Here are some points, each followed by its number:
  0.38  -0.63  0.49  0.30  0.32  -0.44  -0.83  0.46  0.03  0.15  -0.09  1.33  0.08  0.15  0.40  0.16  -0.66  0.84  -0.35  0.51  0.10  0.07  0.03  0.07  -0.13  0.65  0.11  0.37  -0.40  0.37  0.51  0.12 0
  -2.46  1.41  -0.80  -1.10  -2.07  1.65  1.50  -0.29  -1.19  -0.14  1.15  -3.50  0.36  0.09  -0.81  0.62  1.78  -2.03  0.69  0.21  -0.58  0.89  1.17  -0.21  -1.03  0.11  -1.48  -0.99  -0.42  -2.39  0.39  1.01 1
  -1.97  0.59  -0.68  -0.34  -0.60  0.40  -1.07  0.37  -1.21  0.50  0.75  -1.45  0.01  0.59  -0.69  0.22  0.74  -0.99  0.40  0.74  -0.12  1.11  1.06  -0.26  -0.41  0.78  -0.52  -0.47  -1.20  -1.10  0.42  1.20 2
  1.34  -0.16  -0.89  -1.00  -0.44  0.04  2.21  -0.28  1.73  -1.26  -0.06  -0.28  0.50  -1.23  -0.10  -0.08  -0.73  0.39  0.39  -0.81  0.12  -1.43  -1.25  0.11  -0.10  -0.68  0.74  0.24  2.44  0.98  -0.58  -1.29 3
  -1.59  0.36  -0.66  -0.63  -1.13  -0.04  -0.11  -0.50  -0.92  -0.22  -0.25  -1.43  0.20  0.23  -0.64  0.21  1.14  -0.71  0.48  0.40  -0.28  1.83  1.68  0.16  0.27  0.67  -0.59  0.46  -1.23  -0.70  0.72  1.26 4
  1.27  -0.80  -1.07  -0.40  1.49  -1.34  -0.73  0.10  0.23  -1.14  -0.79  -0.91  0.07  -2.14  -1.13  0.62  -0.51  1.67  1.10  -0.79  -0.49  -1.47  -1.39  0.48  -0.87  0.34  1.80  -1.05  1.34  1.28  -0.39  -0.85 5
  -2.47  1.87  -0.34  -0.60  -0.09  0.74  0.30  -0.80  -1.69  0.11  0.99  -3.60  0.94  -0.18  -0.70  0.91  1.46  -1.26  0.68  -0.59  -1.17  0.82  0.37  0.18  -1.15  -0.37  -1.13  -1.41  -0.13  -2.37  -1.29  1.22 6
  0.89  -0.40  -0.07  0.50  1.34  -1.37  -0.48  -0.92  -0.55  -1.36  -0.47  -0.50  1.00  -1.40  -0.76  0.64  -0.76  1.12  0.57  -0.60  -0.80  0.21  -0.41  0.44  -0.69  -0.33  0.75  -0.49  -0.22  0.34  -0.88  -0.27 7
  -2.05  0.66  1.42  0.54  -1.05  1.12  -1.38  0.13  -1.40  1.62  0.09  0.76  -1.03  1.64  0.20  -0.37  1.23  -1.77  -0.20  1.00  0.55  0.72  1.63  -0.80  1.05  -0.54  -1.08  0.62  -1.67  -1.27  1.18  1.34 8
  0.78  0.02  0.79  -0.09  -0.07  -0.46  0.02  -0.50  -0.52  0.36  -0.07  0.14  0.13  -0.08  0.30  -0.29  -0.09  -0.26  -0.30  -0.07  0.89  -0.41  0.12  0.39  0.98  -0.21  0.64  0.35  0.50  -0.11  -0.42  -0.42 9
  -1.84  1.38  1.36  0.35  1.43  -0.26  -0.79  -2.56  -3.30  0.48  -0.02  -2.76  0.30  0.43  0.47  0.06  1.33  -0.87  -0.64  0.94  -0.41  0.59  -0.37  1.42  1.11  -1.25  -1.00  -0.54  -1.34  -2.22  -1.37  1.54 10
  -1.61  0.88  -1.09  0.29  -0.15  0.71  -0.16  -0.44  -1.59  -0.62  0.63  -2.51  1.48  -0.09  -1.38  1.12  1.29  -1.13  0.48  -0.01  -1.50  1.85  1.11  -0.65  -0.89  0.48  -0.86  -0.98  -1.61  -1.33  0.11  0.90 11
  -1.02  0.03  0.19  0.71  2.52  -1.77  -1.90  -1.27  -2.49  -0.25  -0.34  -2.41  0.64  -1.43  -1.18  0.33  0.97  1.00  0.94  -0.25  -0.92  0.01  -0.42  1.00  -1.32  0.30  0.81  -1.71  -0.89  -0.79  -0.45  0.58 12
  0.16  0.21  2.19  1.37  2.66  -2.75  -2.52  -0.79  -2.99  0.65  -0.51  -0.23  0.16  -0.71  0.08  0.22  -0.18  1.48  -0.53  0.21  0.17  -0.41  -0.90  1.64  -0.20  0.15  0.76  -0.26  -1.49  -0.27  -0.80  0.67 13
  2.21  0.59  -2.63  -1.96  -3.86  3.32  4.22  2.75  4.98  -0.46  0.95  2.01  -0.18  -0.13  0.16  -0.40  -1.82  -0.57  -0.09  -1.13  -0.20  -1.88  -1.49  -1.38  -0.81  0.34  -0.56  0.93  3.11  1.56  0.74  -2.36 14
  1.97  -0.82  1.80  1.10  0.50  -0.27  0.04  0.08  1.34  -0.02  -0.88  2.81  -0.41  0.52  1.12  -0.12  -1.77  0.59  -1.25  -0.66  0.29  -0.76  -0.12  -0.24  1.12  -0.60  0.69  0.94  -0.21  0.80  -0.08  -0.89 15
  3.72  -2.81  -0.13  0.25  1.67  -1.89  0.91  -0.55  3.25  -2.16  -0.98  2.36  0.40  -2.16  0.76  -1.03  -1.69  2.30  -0.65  -0.20  -0.69  0.02  -1.08  -0.01  -0.39  -0.82  0.84  1.05  0.29  3.03  0.15  -1.55 16
  -0.17  0.65  0.77  -0.07  -2.32  1.03  0.48  0.76  0.27  -0.03  0.38  -0.24  0.72  1.76  0.80  0.01  -0.27  -1.78  -1.31  0.23  0.26  1.71  1.62  -0.22  0.54  1.20  -1.15  1.49  -1.19  -0.47  0.74  0.35 17
  1.59  -0.95  -0.91  0.03  1.61  -1.37  -0.17  -0.30  0.73  -0.62  -0.18  0.56  0.06  -1.38  -0.25  -0.08  -0.54  1.17  0.51  -0.55  -0.14  -1.23  -0.70  0.26  -0.47  -0.44  1.41  -0.28  1.06  1.12  -0.47  -1.22 18
  0.11  -0.24  -0.67  -1.40  -1.03  0.36  0.60  2.09  1.57  0.99  0.40  2.35  -1.53  0.13  0.07  -0.94  -0.69  0.86  0.03  0.55  1.34  -1.68  -0.94  0.34  0.45  0.73  0.90  1.25  1.79  1.74  1.11  -0.37 19
  0.31  0.39  0.45  -0.79  -0.79  -0.39  0.41  -0.81  -0.06  0.05  -0.11  -0.17  -0.40  -0.12  0.80  -0.74  -0.38  0.19  -0.01  0.03  0.90  -1.03  -0.40  0.76  1.40  -0.57  0.21  0.63  0.91  -0.31  -0.14  -0.05 20
  -0.80  -0.51  0.70  1.18  -0.49  -0.07  -2.62  0.18  -0.84  0.91  -0.91  1.86  -1.00  1.52  0.08  0.02  0.28  0.05  -0.49  0.91  0.59  1.64  1.89  -0.28  1.39  0.24  0.26  0.90  -1.56  -0.13  1.43  0.68 21
  -0.77  0.58  -0.64  -0.67  -0.51  0.68  0.50  -0.54  -0.57  -0.13  0.46  -1.72  0.36  0.39  -0.42  0.27  1.31  -0.98  0.47  -0.36  0.33  0.04  0.17  -0.34  -0.03  -0.20  0.01  -0.18  0.61  -0.50  -0.50  -0.19 22
  -0.46  0.25  0.76  0.24  -1.76  1.34  0.55  0.56  0.55  0.45  0.30  0.83  0.52  1.11  0.64  0.28  -0.15  -1.11  -0.63  0.42  0.52  0.99  1.31  -0.35  0.34  0.07  -0.97  0.83  -0.42  -0.81  0.59  0.42 23
  0.96  -0.72  3.85  1.16  2.42  -2.19  -1.57  -2.00  -0.80  0.59  -0.47  2.15  -0.92  -0.02  1.96  -0.86  -0.52  1.06  -1.30  0.31  1.22  -0.71  -0.64  1.35  2.51  -1.80  0.50  1.48  -0.30  -0.54  -1.32  0.59 24
  -0.09  -0.08  -0.66  -1.12  -3.36  1.81  1.35  2.57  3.15  0.88  0.48  2.77  -0.48  0.81  0.03  -0.26  -1.13  -0.46  -0.28  0.39  0.97  -0.07  0.31  -0.88  -0.10  1.24  -0.80  1.58  1.37  1.22  1.48  -0.28 25
  -0.13  0.14  0.27  -1.15  -4.61  3.20  2.85  1.69  2.56  1.06  0.60  2.64  -0.48  2.36  1.30  -0.77  -0.01  -2.81  -1.79  0.92  -0.64  2.12  2.06  -2.15  0.89  0.17  -2.67  2.02  -1.26  -0.46  1.57  0.47 26
  0.56  0.44  2.13  0.03  -3.58  1.87  1.38  1.79  2.45  1.87  0.52  4.50  -1.10  3.60  2.58  -0.70  -1.07  -2.51  -2.25  0.82  1.71  0.86  1.55  -1.43  2.45  0.03  -1.60  2.46  -1.04  -0.50  1.39  0.16 27
  -1.06  0.91  -4.70  -2.84  -2.55  1.95  2.41  1.22  1.38  -1.73  0.93  -3.45  0.84  -1.51  -2.95  0.90  0.93  -0.06  2.71  -1.40  -1.20  -0.13  -0.79  -0.69  -2.45  1.67  0.26  -1.98  2.71  0.75  1.02  -0.38 28
  0.72  -0.47  1.05  1.29  0.71  -0.12  -0.57  -0.15  -0.97  0.77  0.21  -0.05  -0.56  1.28  1.60  -0.69  0.62  -1.43  -1.16  1.27  0.51  -0.07  0.19  0.46  0.51  -0.80  -0.26  0.18  -1.43  -0.18  0.25  0.34 29
  2.06  -1.80  -0.49  -0.24  0.88  -0.84  1.50  -0.95  2.11  -2.35  -0.31  -0.23  0.94  -2.04  -0.12  -1.14  -0.73  0.94  0.06  0.31  -1.84  0.59  -0.60  -0.17  -1.07  0.45  -0.20  -0.26  -0.40  2.22  0.43  -0.12 30
  0.73  -0.55  1.95  0.09  -1.05  0.53  -0.33  1.76  0.98  1.73  0.32  3.76  -1.15  1.32  1.45  -0.74  -1.16  -0.17  -1.27  0.94  1.37  0.67  0.96  -0.42  1.32  0.38  -0.92  2.00  -1.12  0.57  1.03  0.73 31
  0.05  0.80  -0.68  -1.27  -1.15  0.41  1.77  -0.39  0.19  -0.97  1.01  -2.48  1.04  -0.29  0.34  0.28  0.49  -1.34  0.86  -1.53  -0.08  -0.47  0.21  0.01  -0.51  0.02  -0.34  -0.47  0.87  -1.18  -0.57  -0.94 32
  -0.41  -0.12  -1.19  -1.00  0.15  -0.13  -0.43  -0.02  -0.11  -0.71  -0.38  -1.80  0.60  -1.13  -1.74  0.37  -0.38  0.96  1.12  -0.46  -0.19  -0.34  -0.31  0.57  -0.65  0.71  0.74  -0.61  1.31  0.62  -0.15  -0.15 33
  1.78  -0.98  2.44  0.62  0.27  -0.69  0.01  -0.04  1.39  1.12  -0.58  3.03  -1.06  0.50  1.99  -1.06  -1.31  1.01  -1.14  0.69  1.40  -1.07  -0.57  0.47  1.95  -0.90  0.48  1.71  0.83  0.53  -0.15  -0.10 34
  1.44  -0.48  -1.05  0.47  2.46  -1.85  -0.31  -1.34  -0.89  -0.90  0.17  -2.39  0.44  -1.46  -0.22  -0.02  0.55  0.32  0.66  -0.97  -0.45  -1.51  -1.78  1.44  -1.28  -0.24  1.12  -1.17  0.57  -0.08  -1.13  -1.58 35
  -1.26  0.20  -0.85  -0.55  -0.53  -0.30  -0.83  0.01  -0.95  -0.55  0.40  -1.92  0.23  0.23  -0.99  0.33  0.57  0.14  0.76  0.11  0.07  0.86  0.91  0.48  -0.50  1.06  0.02  -0.38  -0.44  -0.26  0.60  0.63 36
  0.86  0.06  -1.26  -0.69  -2.03  1.23  1.81  0.75  2.39  -1.30  -0.61  1.11  0.76  -0.37  -0.47  0.55  -1.26  0.03  0.52  -1.16  0.16  0.26  0.17  -0.49  0.02  0.77  0.26  0.53  1.47  0.50  0.31  -0.98 37
  -0.97  0.14  0.57  0.99  1.48  -0.54  -0.75  -1.72  -2.36  0.16  0.28  -1.97  -0.28  0.98  0.91  0.07  0.96  -0.89  -0.51  1.08  -0.38  0.75  -0.09  0.57  0.08  -0.60  -0.65  -0.42  -1.38  -1.41  -1.10  0.89 38
  0.63  0.00  -2.90  -0.03  2.48  -1.32  -0.50  -1.31  -0.99  -1.93  -0.75  -2.74  0.65  -2.78  -2.24  0.88  0.85  1.78  2.64  -1.57  -0.85  -1.96  -1.60  0.37  -1.31  -0.89  2.50  -2.51  2.20  0.89  -0.89  -1.75 39
Which three points above are nearest to each new point by angle, seen from the average point of the numbered points? Their numbers follow each, nearest first.
  0.80  -0.43  1.46  0.02  -0.41  -0.05  0.04  0.49  0.63  0.33  -0.67  1.80  -0.93  0.61  0.89  -0.67  -0.42  -0.01  -0.60  0.02  1.67  -0.62  0.34  0.09  1.59  -0.15  0.63  1.28  0.62  0.12  0.36  -0.41 34 15 31
  -0.10  0.25  0.67  0.04  0.79  -0.65  -0.29  -0.88  -1.43  0.21  0.40  -1.61  -0.12  -0.19  0.28  0.05  0.58  0.26  0.00  -0.25  0.34  -0.46  -0.83  1.03  0.15  -0.65  0.69  0.02  0.15  -0.57  -1.11  0.38 10 13 12
  -0.50  0.19  -1.96  -1.46  -1.14  0.69  0.64  1.37  0.74  -0.19  0.53  -0.99  0.16  -0.32  -1.25  0.40  0.34  0.63  0.65  -0.77  -0.31  -0.25  -0.14  0.05  -1.51  1.29  0.17  -0.28  0.69  0.64  0.31  0.47 28 33 14
  -0.25  -0.11  0.01  0.64  2.07  -0.43  -0.63  -0.21  -1.02  0.03  0.52  -1.14  0.54  -0.42  0.07  0.01  0.15  0.14  -0.18  0.38  -0.64  -0.33  -1.03  -0.07  -1.11  -0.14  -0.14  -1.36  -0.99  0.14  -0.55  -0.01 12 35 13
  -1.26  0.44  0.45  0.71  2.88  -1.96  -1.68  -1.57  -2.61  -0.87  -0.44  -2.76  0.80  -1.54  -0.92  0.67  0.24  1.62  1.24  -0.46  -1.39  0.64  -0.13  0.72  -0.89  -0.07  0.17  -1.37  -0.44  -0.59  -1.40  0.96 12 7 13
  -0.46  0.19  -1.29  -0.88  -3.31  2.27  2.34  1.65  2.67  -0.44  0.25  1.05  0.31  0.97  0.02  0.03  -0.49  -1.88  -0.08  -0.19  -0.14  1.68  1.75  -1.57  0.08  0.71  -0.68  0.76  0.65  -0.41  1.59  -0.38 26 25 37
  -0.02  0.68  1.06  -0.43  0.34  -0.24  0.30  -0.71  -0.42  -0.04  0.86  -0.79  1.00  0.40  0.70  0.04  0.14  -1.70  0.20  -0.30  0.53  0.01  0.50  0.20  0.43  -0.48  -0.03  -0.30  -0.05  -1.71  -0.94  0.56 10 38 6
  0.59  -0.18  -0.53  0.19  0.55  -0.47  -0.05  0.85  0.60  -0.38  -0.28  0.13  0.24  -0.92  -0.70  -0.09  -0.88  1.32  0.57  -0.52  -0.31  -0.39  -0.72  -0.11  -0.73  0.46  0.41  -0.60  0.82  1.03  -0.12  -0.05 5 18 33
  -1.72  1.05  -3.15  -2.16  -2.57  1.91  1.51  1.06  0.40  -0.78  0.90  -2.66  1.08  -0.59  -2.26  1.37  0.84  -1.07  1.45  -0.51  -1.03  1.08  0.47  -0.53  -1.75  1.59  -0.49  -1.10  0.46  -0.31  0.80  0.27 28 1 11
  -0.48  -0.04  -1.06  -0.12  -0.88  0.18  -0.02  1.02  0.18  -0.31  -0.27  0.17  0.24  0.28  -0.83  0.48  -0.16  0.03  0.79  -0.89  0.06  -0.03  0.18  -0.62  -0.11  0.92  0.31  -0.36  0.44  0.01  0.84  -0.10 28 37 33
  -1.64  0.52  1.06  0.57  1.96  -1.01  -2.17  -0.43  -2.07  0.93  -0.16  -0.52  -0.01  -0.07  -0.53  0.75  0.30  0.49  0.07  0.43  0.22  0.86  0.37  0.27  0.11  0.23  0.00  -0.50  -1.03  -0.62  -0.42  1.84 13 12 38
  1.15  -0.53  0.64  1.41  2.28  -1.89  -0.99  -1.57  -0.41  -1.44  -1.56  -0.22  0.50  -1.43  0.09  0.52  -0.72  1.67  -0.03  -0.78  -0.55  -0.08  -0.66  1.00  0.50  -0.73  0.78  0.14  -0.46  0.50  -1.34  -0.22 7 13 18
  -0.20  0.03  1.44  0.66  -0.62  0.16  -0.79  1.25  0.33  1.44  0.27  2.64  -0.38  1.42  0.76  -0.27  -0.84  0.27  -0.86  1.10  0.56  0.66  0.66  0.31  0.56  0.64  -0.14  1.13  -1.31  -0.22  0.52  0.90 31 21 27
  1.51  -0.89  0.31  0.36  1.05  -0.99  -0.70  0.04  1.43  -0.79  -0.61  1.65  0.44  -0.96  0.27  -0.18  -1.68  1.59  -0.63  0.71  -1.07  0.68  -0.51  0.08  -0.63  0.44  -0.23  0.51  -1.17  1.68  -0.28  0.06 16 0 30
  -0.09  0.41  -1.91  -1.20  -1.94  2.06  1.65  0.56  1.52  -0.25  0.65  -0.07  -0.36  0.26  -0.18  0.16  0.32  -1.26  0.29  -0.11  0.00  -0.42  0.56  -1.05  -0.43  0.36  -0.67  -0.28  1.13  0.66  0.82  -0.89 14 28 25
  0.54  0.18  1.01  -0.03  1.83  -0.83  0.30  -1.30  -1.18  -0.12  0.73  -1.15  0.09  -0.72  0.01  -0.25  0.20  0.19  0.19  -0.54  -0.17  -1.46  -2.05  1.03  -0.19  -1.64  0.51  -0.64  1.56  -0.61  -1.72  -0.15 35 39 12
  -0.36  -0.01  0.15  0.97  0.22  0.26  -0.55  -0.15  -0.36  0.64  0.15  0.09  -0.37  0.82  0.43  -0.26  0.52  -0.53  -0.70  0.74  -0.12  -0.03  -0.04  -0.09  0.42  -0.19  -0.70  0.16  -1.53  0.02  -0.09  0.18 29 8 38
  0.40  -0.78  1.02  0.90  1.97  -1.43  -1.67  -0.15  -1.09  -0.06  -0.63  1.01  0.16  -0.73  0.02  -0.13  -0.59  1.60  0.05  -0.26  0.25  0.10  -0.29  0.22  0.10  -0.46  0.88  -0.71  -0.61  0.63  -0.22  0.10 13 7 0
  2.12  -1.49  2.24  1.47  1.53  -1.16  -0.42  0.10  0.38  0.84  -0.61  2.78  -1.16  0.92  2.13  -1.01  -1.20  0.95  -1.63  1.22  0.90  -1.15  -0.94  0.76  1.34  -0.87  0.68  1.03  -0.45  1.17  -0.65  -0.34 34 15 24
  -0.81  -0.13  2.99  2.42  4.40  -3.05  -3.59  -1.01  -3.75  1.33  -1.13  0.49  -0.39  0.06  0.81  0.12  -0.12  1.83  -1.05  1.24  -0.05  0.34  -0.68  1.64  0.47  -0.73  0.56  -0.49  -2.44  -0.36  -1.37  1.80 13 24 38
  1.44  -0.48  0.49  0.26  1.26  -1.22  -0.04  0.29  0.44  0.28  -0.42  1.49  -0.37  -0.75  -0.19  -0.14  -1.26  1.45  0.00  -0.50  0.35  -1.46  -1.70  0.54  -0.50  -0.66  0.57  -0.40  1.41  0.70  -0.62  -0.13 18 5 16
  -0.90  0.80  -1.93  -0.93  -0.93  0.89  0.79  -0.13  0.26  -1.11  -0.21  -2.00  1.25  -1.04  -1.72  0.73  1.03  -0.52  1.65  -1.07  -0.63  0.52  0.47  -0.68  -1.62  0.74  -0.02  -0.92  0.83  -0.38  0.46  -0.18 28 33 32
  0.43  -1.06  -1.39  0.06  0.45  -0.77  -0.22  -0.76  0.62  -2.07  -0.01  -1.02  1.03  -1.64  -0.70  0.11  0.06  0.61  0.56  0.15  -2.00  0.78  0.07  -0.47  -1.81  0.61  -0.41  -0.72  -0.84  1.32  0.55  -0.13 30 7 5
  -1.44  0.42  -1.95  -1.05  -1.18  0.94  0.62  1.18  -0.25  -0.11  0.31  -1.38  -0.02  -0.13  -1.79  0.51  0.52  -0.60  1.23  0.01  -0.06  -0.15  0.34  -0.25  -0.86  0.87  -0.14  -1.52  0.43  -0.15  1.08  0.31 28 1 36
  0.52  -0.72  1.52  1.64  2.56  -1.99  -2.38  -0.36  -1.89  0.68  -0.99  1.03  -0.54  -0.07  0.35  -0.25  -0.05  1.36  -0.54  0.12  0.22  -0.07  -0.50  1.10  0.17  -0.15  1.24  -0.02  -1.44  0.43  -0.58  0.24 13 24 0
  0.29  -0.22  1.42  1.79  2.28  -1.16  -1.29  0.10  -1.02  0.81  0.32  0.17  0.26  0.50  1.04  0.03  -0.17  0.10  -1.25  0.36  -0.47  0.34  -0.32  -0.12  -0.35  -0.89  -0.46  -0.61  -1.82  -0.51  -0.35  0.49 13 29 38
  -0.01  0.54  0.20  -0.74  -1.51  0.99  0.90  0.55  0.90  0.96  -0.24  1.55  -0.66  1.24  0.85  -0.48  -0.66  0.02  -0.69  0.26  1.39  -0.44  0.17  -0.03  1.05  -0.35  -0.16  1.57  0.87  -0.13  0.25  -0.37 27 25 31
  0.44  0.08  1.38  0.07  1.01  0.28  0.51  -0.56  0.26  0.25  -0.01  0.47  0.33  0.27  0.17  0.43  -0.57  0.56  -0.30  -0.77  -0.16  -0.59  -0.45  -0.05  0.19  -1.06  -0.46  0.27  0.38  -0.83  -0.84  0.06 24 15 34
  -0.46  0.32  0.67  1.14  1.36  -0.32  -0.60  0.20  -0.47  1.69  0.89  -0.32  0.09  0.78  0.65  0.68  -0.07  -0.59  -1.03  0.30  -1.01  0.52  -0.32  0.09  -0.95  -0.30  -1.10  -1.05  -1.36  0.10  -0.32  0.59 38 29 13
  2.13  -1.12  -1.03  0.13  2.11  -1.92  -0.30  -0.03  0.94  -1.07  -0.31  0.62  -0.03  -1.79  -0.42  0.03  -1.08  2.62  0.85  -0.98  0.21  -1.85  -1.94  1.07  -1.15  0.33  2.48  -0.61  1.50  1.93  -0.73  -1.41 18 5 16
  -0.18  0.22  -1.11  -0.43  0.90  -0.82  -0.23  -1.53  -0.97  -0.86  0.10  -2.15  0.01  -1.27  -0.91  0.19  0.69  0.68  1.15  -0.49  -0.16  -0.99  -0.48  1.14  -0.41  -0.06  0.90  -0.71  0.87  -0.33  -0.67  -0.59 39 35 33
  0.32  0.23  1.41  1.66  1.48  -0.86  -1.72  -0.99  -1.71  0.14  -0.58  0.07  0.42  0.53  1.05  0.43  0.32  -0.29  -0.71  -0.02  -0.01  0.77  0.59  0.27  0.79  -0.16  0.30  -0.03  -1.44  -0.96  -0.52  0.42 13 38 29
  -0.41  0.25  -0.61  -2.44  -2.45  1.73  2.78  0.54  1.84  0.09  1.13  -0.06  -0.20  0.05  0.30  -0.63  0.32  -1.21  1.07  -0.66  0.72  -0.82  0.31  -0.61  0.87  -0.72  -0.47  0.48  1.82  -0.52  0.30  -0.23 14 25 37
  -0.54  -0.13  -0.18  0.91  -0.54  -0.15  -0.87  0.47  0.01  0.12  -0.68  1.48  -0.45  0.60  -0.27  0.05  0.45  0.32  0.52  -0.38  -0.27  -0.03  0.68  -0.83  0.84  -0.20  0.05  0.57  0.04  0.63  0.61  -0.02 21 0 31
  -0.05  0.26  -1.47  -0.59  -1.41  1.00  0.75  1.19  1.57  -0.23  -0.24  1.08  -0.23  -0.63  -1.09  0.67  0.05  0.10  1.01  -1.09  0.49  -0.95  0.30  -0.38  -0.03  0.27  0.50  -0.31  1.25  0.56  0.84  -0.70 37 14 25
  0.93  -0.24  2.42  0.32  2.03  -1.70  -0.91  -1.46  -1.56  0.48  -0.01  0.16  -0.69  0.29  1.54  -0.91  -0.12  0.60  -0.69  0.46  1.03  -1.31  -0.90  1.16  1.58  -1.13  0.97  0.84  0.23  -0.67  -1.04  0.21 24 9 13
  0.96  -0.24  -2.82  -1.50  -1.62  0.60  1.06  1.12  1.89  -1.42  -0.03  -0.33  1.17  -1.60  -1.73  0.99  -0.90  1.48  2.01  -1.52  -0.09  -1.03  -0.44  -0.25  -1.77  1.32  1.42  -0.86  1.79  1.43  0.43  -1.73 28 37 33
  -1.45  0.47  -2.20  -1.76  -2.05  2.14  2.03  1.27  0.78  -0.50  0.83  -0.44  -0.37  -0.19  -1.97  -0.22  0.71  -0.48  1.34  0.17  -0.18  -0.30  -0.11  -1.08  -0.85  0.51  -0.63  -0.33  2.02  0.45  1.34  0.00 28 14 25
  1.78  -1.42  -1.58  -1.47  -0.59  -0.38  1.78  -0.18  3.19  -2.46  0.21  0.36  0.99  -1.86  -0.09  -1.08  -0.79  0.43  0.51  0.58  -1.39  1.39  0.25  -0.96  -1.00  1.14  -0.72  0.38  -0.54  2.77  1.12  -0.50 30 16 37
  0.40  -0.25  0.30  0.01  0.15  -0.33  -0.09  -0.04  -0.04  -0.79  -0.18  -0.11  0.91  -0.58  0.05  0.27  -0.47  0.18  0.23  -0.87  0.22  0.48  0.68  -0.30  0.06  -0.07  0.17  -0.13  -0.01  -0.21  -0.15  -0.67 7 18 5
  -0.16  -0.03  -3.57  -2.33  -1.33  0.71  1.60  1.41  1.08  -1.36  0.22  -2.21  1.25  -1.85  -2.66  0.95  -0.02  0.55  2.44  -1.58  -1.07  -0.31  -1.34  -0.42  -2.29  1.12  0.75  -1.34  2.35  0.69  -0.03  -0.85 28 33 39
  0.43  0.67  -1.88  -0.26  -1.81  1.92  1.20  1.25  1.37  0.05  0.45  0.05  -0.42  1.38  0.51  0.29  0.32  -1.48  -0.62  -0.04  -1.13  -0.14  -0.17  -0.85  -1.09  0.01  -0.64  -0.08  0.17  0.40  0.46  -1.00 14 26 25
  -0.30  -0.02  1.78  1.82  1.36  -0.57  -1.26  -0.61  -1.83  1.47  -0.10  0.40  -1.03  1.26  1.62  -0.31  1.05  -0.78  -1.80  1.01  0.07  0.71  0.23  0.05  0.74  -0.43  -0.26  -0.02  -2.25  -0.61  -0.03  0.24 29 38 8
  0.80  0.08  -0.60  -0.75  0.34  -0.26  0.60  -0.50  0.39  -0.50  -0.20  -0.69  -0.35  -1.16  -0.26  0.10  -0.28  1.00  0.71  -0.92  0.40  -2.51  -1.42  0.95  0.12  -0.01  0.82  0.40  1.96  0.78  -0.86  -0.57 3 5 18
  -0.95  0.46  -2.86  -0.84  -4.00  3.25  2.16  1.76  2.18  0.54  0.85  0.06  -0.41  1.85  -0.11  -0.15  0.67  -2.22  -0.18  0.52  -0.62  0.61  1.59  -1.88  -0.84  0.98  -1.30  -0.09  -0.09  0.60  2.18  -0.64 26 25 14
  0.16  -0.33  -0.86  1.35  1.04  -1.35  -1.26  -0.92  -0.57  -1.59  -1.17  -0.79  0.72  -1.24  -1.22  0.66  -0.21  1.15  0.16  0.01  -1.78  1.49  0.67  -0.36  -0.30  -0.40  0.22  -0.13  -1.09  0.52  -0.74  -0.17 7 12 39
  1.21  -0.07  -1.81  -1.65  -0.56  0.21  1.84  -0.56  1.60  -1.51  -0.06  -1.12  0.24  -1.54  -0.95  -0.10  -0.25  0.91  1.77  -1.57  0.47  -1.60  -1.12  0.53  -0.10  0.01  0.81  0.11  2.56  0.71  -0.62  -1.39 3 39 28
  0.31  0.22  -1.04  0.31  -1.66  1.05  0.61  0.75  0.66  -0.74  -0.23  0.74  -0.28  0.28  -0.42  0.18  -0.18  -0.33  -0.10  -0.02  -0.87  1.20  0.55  -0.82  0.07  0.79  -0.79  0.29  -0.31  0.39  0.24  0.32 26 25 37
  0.90  -0.21  -0.07  1.34  1.74  -0.81  -1.44  -0.64  -1.29  -0.49  -1.03  0.22  -0.51  -0.36  0.34  -0.03  0.68  0.34  0.00  -0.13  0.00  -0.79  0.11  0.24  0.32  -0.96  0.73  -0.52  -0.56  0.31  0.14  -0.58 13 12 35
  0.57  -0.22  1.71  0.32  -0.13  -0.07  -0.97  0.40  0.56  0.42  -0.06  2.21  -0.52  0.36  0.64  -0.56  -1.46  0.76  -1.33  0.84  0.16  0.51  -0.28  0.10  0.76  0.75  -0.48  1.40  -0.79  0.52  0.05  0.43 31 0 34
  0.25  0.30  0.97  1.05  0.52  0.04  -0.15  0.62  -0.47  0.95  0.87  0.38  -0.21  0.70  1.02  -0.22  -0.06  -0.84  -1.02  0.32  0.13  -0.18  -0.12  -0.11  -0.44  -0.16  -0.78  0.20  -1.16  -0.19  -0.12  0.10 29 8 31
  2.34  -1.32  3.92  2.30  4.75  -3.03  -2.65  -1.09  -1.84  1.70  -0.25  2.48  -1.26  0.49  2.22  -1.56  -1.05  1.71  -2.63  1.53  0.71  -1.83  -2.06  2.08  0.95  -1.61  1.01  0.93  -1.12  1.15  -1.72  0.07 24 13 34
  -0.18  -0.16  1.04  0.06  0.95  -1.14  -1.10  -0.96  -1.18  -0.22  0.28  -0.63  -0.25  -0.52  0.40  -0.34  0.59  0.28  -0.42  0.52  0.34  0.27  -0.11  0.80  0.60  -0.24  0.30  -0.09  0.03  -0.48  -0.72  0.62 13 10 38
  0.01  -0.34  -1.95  -0.83  -0.13  0.53  0.76  -0.42  0.09  -0.40  0.81  -2.52  0.25  -0.33  -0.44  -0.26  1.13  -0.32  0.38  0.67  -0.36  -0.27  -0.57  0.08  -1.34  0.21  -0.31  -0.83  0.35  0.26  -0.08  -0.10 28 22 32
  -0.50  0.11  1.65  0.56  1.26  -0.73  -0.70  -0.16  -0.67  0.89  -0.22  1.15  -0.81  0.02  0.74  -0.33  -0.76  1.07  -0.59  0.79  0.15  -0.32  -1.20  0.84  0.62  -0.43  0.20  0.73  -0.06  -0.12  -0.72  0.94 24 13 34
  -0.94  0.93  -1.21  -1.64  -2.20  2.48  2.42  1.64  1.39  1.31  1.76  0.02  -0.01  1.38  -0.15  -0.44  0.72  -1.99  -0.20  -0.16  0.01  0.23  0.18  -1.30  -0.44  0.55  -1.86  -0.34  0.46  -0.20  0.93  -0.03 26 25 14
  -0.83  0.28  -2.60  -0.54  -0.44  0.53  0.36  -0.26  -0.39  -1.00  -0.05  -2.32  0.43  -0.51  -2.12  0.29  1.02  0.10  1.74  -0.96  -0.49  -0.31  -0.15  -0.34  -1.10  0.30  1.09  -1.69  0.94  -0.06  0.69  -0.67 28 33 39
  1.40  0.35  1.16  0.46  -2.92  1.29  1.11  1.98  2.85  0.36  -0.47  4.78  -0.39  1.91  1.22  0.21  -1.69  -0.23  -1.23  -0.37  1.00  0.91  1.49  -1.90  1.66  0.16  -0.25  2.41  -0.29  0.52  1.32  -1.14 27 31 25
